Each row has a name. Each question is about the rows just above it.

Mezi: [129 129 130 122 122 123 124 130 123 130 123 131 128 129 122 124 123 165
 114 113 115 160]
rik: [120 119 123 135 135 135 134 119 135 119 136 121 119 120 136 136 135 136
 120 120 120 134]
fam: [129 129 130 122 123 123 124 130 123 130 123 131 128 129 122 124 123 123
 130 129 129 123]
fezo: [120 122 123 135 135 135 134 119 135 119 136 121 119 121 149 118 148 149
 120 120 121 147]
norib: [169 164 122  42  42  47  61 172  48 172  44 167 170 169  43  45  48  41
 171 171 168  51]
Shared by norib and fezo:	[122]
Which value is in both Mezi and rik?	[123]

fiso: [170 154 163 145 118  96 157 143 118 122 102 117  93 135 130  94 114 144
  88 134 101  96 134 109  96 132 106 177 153 117  95 130 127 131 161 120
 120 122 155 153 133 120 188 146  82]
Kegat: [181 123 103 116 114  96  96 157 122 137 113 125 139  86 149 139 143 152
 130 133 124 176 119 214 134 168 168 102 127 126 125 140 123 133 116 135
 128 128 117 124 116 126 135 133 131]
zipi: [128 128 128 128 128 128 128 128 128 128 128 128 128 128 128 128 143 128
 128 128 128 128 128 129 128 128 128 128 128 128 128 127 128 128 128 128
 128 128 128 128 128 128 128 128 128]
zed: [158 147 146 140 123 121 150 131 111 122 103 114 110 126 132 104 102 142
  77 142  95 104 147 126 111 127 104 164 153 106 101 143 146 122 166 125
 134 118 148 139 124 113 163 152 102]
vesi: [181 123 103 116 114  96  96 157 122 137 113 125 139  86 149 139 143 145
 130 133 124 176 119 214 134 168 168 102 138  61 245 144 174 127 150 114
 163 149 186 112 117 118 118 145 136]
Faki: [131 170 133 186 100 135 114 150 135 181 106 148 141  75 122 113 121 137
 131 172 103 104 146 117 123 142 156 204 183  94 150 169 131 134 179  65
 129  33 136 153 132  89 142 148  90]
nekoz: [152 145 144 141 124 107 149 133 115 123 106 117 114 126 129 109 110 140
  86 140 101 108 143 127 112 127 109 159 151 110 104 139 143 123 160 125
 132 120 143 139 126 114 159 149 106]
The row with [170 154 163 145 118  96 157 143 118 122 102 117  93 135 130  94 114 144
  88 134 101  96 134 109  96 132 106 177 153 117  95 130 127 131 161 120
 120 122 155 153 133 120 188 146  82] is	fiso
[181 123 103 116 114  96  96 157 122 137 113 125 139  86 149 139 143 145
 130 133 124 176 119 214 134 168 168 102 138  61 245 144 174 127 150 114
 163 149 186 112 117 118 118 145 136] is in which row?	vesi
The row with [131 170 133 186 100 135 114 150 135 181 106 148 141  75 122 113 121 137
 131 172 103 104 146 117 123 142 156 204 183  94 150 169 131 134 179  65
 129  33 136 153 132  89 142 148  90] is	Faki

belik: [148 148 169 159 129 120 132 130 108 138 134 124 137 149 106 142 128 159]
zak: [128 127 127 127 129 126 128 129 128 128 125 129 125 122 124 168 133 118]
sol: [147 127 127 127 129 126 128 129 128 128 137 118 146 125  93 152 101 177]
giku: [112 170  76  50 146  74 126 147 128 127 112 120 139 127 169  99 151  73]
gozal: [112  91  76  50 146  74 126 147 138 127 112 120 139  92 169 169 151 126]
Whose row is [112  91  76  50 146  74 126 147 138 127 112 120 139  92 169 169 151 126]?	gozal
Whose row is [148 148 169 159 129 120 132 130 108 138 134 124 137 149 106 142 128 159]?	belik
Where do [112 170  76  50 146  74 126 147 128 127 112 120 139 127 169  99 151  73] appear?	giku
Where do [128 127 127 127 129 126 128 129 128 128 125 129 125 122 124 168 133 118] appear?	zak

zeva: [108 155  90 151  96  87]
keb: [ 37 177 108 151 111 143]
vova: [178 101 133 146 120 108]
korar: [128 124 117  36 149 160]
Nuzi: [157 211 124 141 178 117]
laf: [178 101 146 140  91 130]
nugu: [ 37 177 108 151 152 188]
vabon: [108 155  90 126  62  87]
[128 124 117  36 149 160] is in which row?	korar
Where do [178 101 146 140  91 130] appear?	laf
Which value is in both vova and Nuzi?	[178]
Whose row is [ 37 177 108 151 152 188]?	nugu

sozo: [146 100 120 127 117 201 191]
zafu: [ 89 181 186 119 149  32  40]
berap: [146  99 119 127 117 202 192]
Kuga: [148  98 117 127 116 100 194]
Zil: [ 86 183 132 119 150 120  36]
Vovu: [ 89 181 131 119 149  32  40]
zit: [ 89 187 131 119 148  33  40]
sek: [146 100 120 127 200 201 191]
Lega: [143 103 120 126  99 195 187]
Fepu: [ 95 175 130 121 201  51  56]
fogu: [ 89 179 131 119 148  35  43]
The one value in Zil and sek:	[120]
Shared by Lega and Zil:	[120]
Shared by Lega and zit:	[187]
Shared by Zil and sozo:	[120]
Shared by sek and Fepu:	[201]
Which value is in both berap and Lega?	[99]

Didod: [ 94 160 137 119 157 150 121 146 125 119 138 129 125 168 103 143 144 148
 118 125 114 148 168 137 125 152]
fivad: [157  84 161 150  85 179 148 108 142 108 116 118  90 113 165 129 146 174
 100 148 147 145 149 139 149  96]
gufos: [157  84 161 150  85 179 109 108 142 132 130 118  90 113 165  56 146 174
 100 148 136  60 149 139 149 148]
Pimiz: [117 170 118 121 177 160 145 122 110 192 144 138  73 223 156 195  67 107
 172 147  88 131 150  87 136 126]
bovip: [169 122 106 133 130 107  58 139 123 105 151  82 110 141  65 128 147  84
  97 156 157 208 122  63 102 163]
Whose row is [ 94 160 137 119 157 150 121 146 125 119 138 129 125 168 103 143 144 148
 118 125 114 148 168 137 125 152]?	Didod
Which value is in both Didod and bovip?	[157]
The row with [169 122 106 133 130 107  58 139 123 105 151  82 110 141  65 128 147  84
  97 156 157 208 122  63 102 163] is	bovip
Which row holds [157  84 161 150  85 179 148 108 142 108 116 118  90 113 165 129 146 174
 100 148 147 145 149 139 149  96]?	fivad

zavo: [183 193 196 163 124 113 113 115 126 132 146 161 159 156 194 219 205 169
 111  62  61  80  98 106  82  29  20  53  93 138 175]
zava: [187 215 213 177 118  65  58  78  95 107  87  34  18  50  88 130 172 186
 191 197 169 128 114 113 113 214 131 143 162 157 154]
lazus: [159 152 180 214 210 181 128  72  56  77  93 107  95  42  18  44  80 124
 169 182 190 198 175 131 114 114 113 119 130 140 159]
pege: [ 96  18  19  44  82 123 169 184 190 198 178 131 116 114 112 121 130 141
 157 158 151 179 213 213 180 128  72  57  73  92 106]
Where do [ 96  18  19  44  82 123 169 184 190 198 178 131 116 114 112 121 130 141
 157 158 151 179 213 213 180 128  72  57  73  92 106] appear?	pege
Whose row is [187 215 213 177 118  65  58  78  95 107  87  34  18  50  88 130 172 186
 191 197 169 128 114 113 113 214 131 143 162 157 154]?	zava

vulis: [157 102  72 124  97  98 109 169  98 150  68  69]
Dokeb: [121 113 103 125 155 114 113 155 169 140 191 196]
beb: [102 163 155  95 128 162 165 135 110  96 123 122]
tano: [121 113 123 125 155 102 113 155 169  96 164 165]
The one value in vulis and beb:	[102]
Shared by beb and Dokeb:	[155]
The one value in Dokeb and vulis:	[169]
Which value is in both beb and vulis?	[102]

vure: [135 193 103 155 164 120  92 139 189 138 106 126 138 150]
kufu: [108  78 143 157 129  97 120 126 157 122 122 112  93 118]
ror: [125 164 115 137  83 167 131 112 151 150 138 106 151 119]
rivo: [120 151  82 147 130  14 143 142 100 129 112 105 168 150]
med: [155  88  97 146 129 163 142 136  41 109 127 129 121 114]
ven: [122 106 193 107 135 160 168 123 155 127 127 111 126 150]
munun: [108 119 122 167  82  57 122  99 236 139 138 108 122 135]
vogo: [ 93 166 129 125 127 128 138 141 104 123 121 101 115 125]
Whose row is [120 151  82 147 130  14 143 142 100 129 112 105 168 150]?	rivo
Which row holds [108 119 122 167  82  57 122  99 236 139 138 108 122 135]?	munun
Shared by munun and rivo:	[82]
The one value in rivo and vogo:	[129]
[122 106 193 107 135 160 168 123 155 127 127 111 126 150] is in which row?	ven
Whose row is [155  88  97 146 129 163 142 136  41 109 127 129 121 114]?	med
The one value in med and vure:	[155]

nek: [ 82 213 212 155 149 166  92 167]
saf: [106 135 128 143 149 129 157 167]
los: [138 132 120 120 129 146 146 158]
kinos: [ 28 164 212 211 130 115  27 177]
[106 135 128 143 149 129 157 167] is in which row?	saf
Which value is in both kinos and nek?	[212]
Which row holds [ 82 213 212 155 149 166  92 167]?	nek
The one value in los and saf:	[129]
Which value is in both saf and los?	[129]

